(in the rows, 128 means zero)
Rows swapped in pairs by one turn or mirror: which row each one swaps with
nam: [108 128 114 136 114 129 147 148 185 101 118 102  92 107  94 114 123]
bog: [133  98 124 158  98 106 161 134 167 128 116 132 118 115 114 107 149]
gigil: [148 129 102 116 123 124 167 147 160 126 114 107 113 108 111 139 124]
badil: [120 138 113 178 120 100 145 146 164 122 105 104 122 103  96 135 106]
fibos: [151 122  82 164 131 141 112 137 158 142 127 112 130 111 103 133 150]
Mul: [130 132 106 148 124 132 139 133 177 125 107 115 127  99 100 119  88]
Kifo: [160 128 117 153 129 102 154 141 176 135 140 132 125 126  98 132 170]
Sasur: [135 132 156 126 101 104 134 140 179 124 131  89 116 122  90 103 144]
Koza: [148 156 156 156 144 130 146 129 172 132 128 105 138  97 132 134 134]
kovuf: [105 123 154 155 103 116 121 148 158 118 108 107 113  98  89 124 164]
zepa: [108 128 121 138 122 120 137 146 204 110 119 108 102  98 107 146 138]
dutud: [162 137 150 168 127 135 114 145 179 129 125 103 137  92 117 139 125]
pob: [125 161 128 175 102 134 138 129 150 139 115 117 154  91  95 121 149]
leb: [155 132 113 147 123 125 159 135 171 146 155  93 119 133 110 133 122]
suniv: [106 114 127 156 129 119 162 151 148 116  99  97 106 113 117 119 128]
Segi: [108 136 122 157 116 141 131 137 173 126 131  99 126 106 101 127 194]
rebil: [136 152 154 127 139 113 109 149 155 109 137 100 120 106 108 130 137]
linu: [174 139 147 138 123 133 139 141 156 105 117  83 137  89  95 120 153]
misa: [124 136 102 158 122 163 138 135 166 125 121 111 133 102 120 115 179]
Samu: [125 138  92 126 119  97 148 136 181 116 115 130 138 119 109 126 145]
Tok: [107 128 129 187 122 105 154 142 169 119 109  93 123 114  94 120 124]
pese: [116 124 155 158 122 140 112 129 152 114 128 111 129 104 130 110 131]
mem: [145 136 120 136 150 126 122 149 175 108 148  99 102 133 105 131 130]
sido: [167 143 119 121 116 129 140 144 168 121 128 119 124 108  99 118 183]
noniz: [142 138 146 159 122  95 177 140 160 131 125  92 115 119  94 117 151]
Lopu: [112 116 124 167 119 124 129 137 188 145 124 136 121 111 123 150 144]
Nok: [139 134 116 127 103 126 114 144 162 120 122 106 109  93  65 116 125]
nik: [113 150 124 148 142 126 112 128 160  96 131 104 147 123  90 115 155]
dufo: [117 155 134 162 103 134 146 130 170 141 108 118 154  86 123 120 144]
feg: [165 126  99 156 119 120 126 136 160 120 121 140 138 104 102 128 168]
Zor: [162 140 112 150 114 133 110 142 161 120 110  66 127 104 106 129 155]
Nifu: [149 129 134 161  91 101 147 154 159 153 132  93 116 121  90 118 149]
fadeb: [160 139 109 147  99 132 137 128 199 138 139 101 116 123  82 129 127]
naru: [158 117 128 160 139 127 125 132 192 132 125 102 144 120 136 130 157]
poz: [144 138 130 151 142 165 141 129 144 112 136  98 133 115  80 121 153]
Pame: [133 134 105 166 112 139 140 133 136 135 107  97 144 106  88  95 154]
Kol: [119 135 143 157 119 160 160 125 164 133 120 134 138 100 110 112 148]
kud: [126 142 123 134 117 113 105 143 147 112 144 112 108 119  90 121 117]

Nifu pairs with dutud
Samu pairs with nik
badil pairs with pob
zepa pairs with Segi

Rows swapped in pairs by one turn or mirror: which row each one swaps with
tata: [132 151 170 143 144 114 124 126 127 101 118 121 138 137  96 132]
mageg: [125 116 135 155 127 103 146 115 105 105 103 121 137 155 139 105]
Zisip: [115 123 127 112 116 111 130  75 123 119 118 136 121 114 146 136]
fufe: [107 169 126 131 145 156 132 122 104 127 119 119 136 142 144 118]
soga: [127 118 150 162 123 104 139 133 104 109 101 109 126 131 130 104]
Dit: [117 137 132 159 118 110 152 119 101 105 111 109 135 123 156 101]
nuris: [127 177 140 141 134 134 102 113 130 100 108 121 141 134 139 136]
nolug: [120 120 130 115 122 115 127  78 110 116 138 139 128 103 137 135]
zefo: [149 143 149 115 140 119 122 114  97 118 120 142 129 146 105 111]
dese: [125 122 124 110 122 129 141  82 129 120 128 149 123 105 139 129]
dal: [117 159 150 164 112 128 150 113 114 136 112 138 135 153 123 141]
musa: [119 138 136 139 123 133 125 140 130 137 101  99 119  94 100 135]
bolap: [146 129 152 110 137 121 125 125 101 120 120 142 133 145 101 113]
gof: [107 144 121 139 138 122 103 107 130  95 116 117 145 150 149 116]
fivo: [105 162 122 124 143 154 124 125 100 130 118 120 139 149 131 111]
Lim: [112 145 123 137 115 120 122 135 138 127 105 102 127  89 103 128]
leba: [119 133 120 143 119 141 115 138 125 137 119 106 127  95  99 135]
Lamo: [154 131 146 108 136 118 130 125 104 112 113 142 126 145 104 110]
Kemir: [112 121 135 114 128 108 134  81 133 121 124 140 138 106 139 148]
mita: [119 152 147 165 109 127 129 102 115 129 110 134 134 153 147 144]
sozi: [126 153 156 168 116 130 149 125 119 140 110 126 140 147 124 145]
belov: [133 128 124 114 118 104 123  89 133 116 118 144 129  93 138 134]
Boda: [107 167 125 130 141 152 119 122 100 127 122 118 140 136 144 110]
vidar: [121 122 130 105 116 121 122  91 129 132 132 139 129 120 150 143]
Voge: [111 120 147 130 149 107 128 121 121  89 117 118 134 150 103 124]
lezi: [ 98 140 119 137 129 128 136 130 136 133 118 109 127  94 102 139]
minur: [113 135 117 136 118 131 124 135 136 120 109 101 126  86 109 133]
Lilal: [140 133 147 162 111 119 143 123 122 136 107 141 138 151 121 150]
Vagas: [150 139 153 109 144 125 127 123  98 117 115 142 134 137 113 111]
nasag: [120 120 133 111 118 115 133  82 130 113 126 139 128 102 132 149]
vob: [124 130 113 111 110 115 132  85 138 127 121 141 120 111 125 132]
Dudi: [136 117 135 156 128 108 139 127 105 108  95 124 135 130 149  95]
nel: [120 139 120 133 120 146 140 137 134 129 113 114 119  91  99 122]
tiv: [132 121 132 150 112 101 144 115 105 110 105 119 134 140 155  97]
monal: [132 164 154 171 121 130 140 118 112 127 106 125 143 145 133 138]
fikun: [109 160 124 132 154 153 121 123  98 130 119 116 134 141 134 109]
bavud: [118 138 139 128 119 125 131 146 125 132 124  94 119  92 105 121]
Vusap: [114 135 131 134 138 134 141 128 132 134 113 108 126  79 113 129]

leba pairs with nolug
Voge pairs with nuris
Dit pairs with Lilal
Dudi pairs with dal

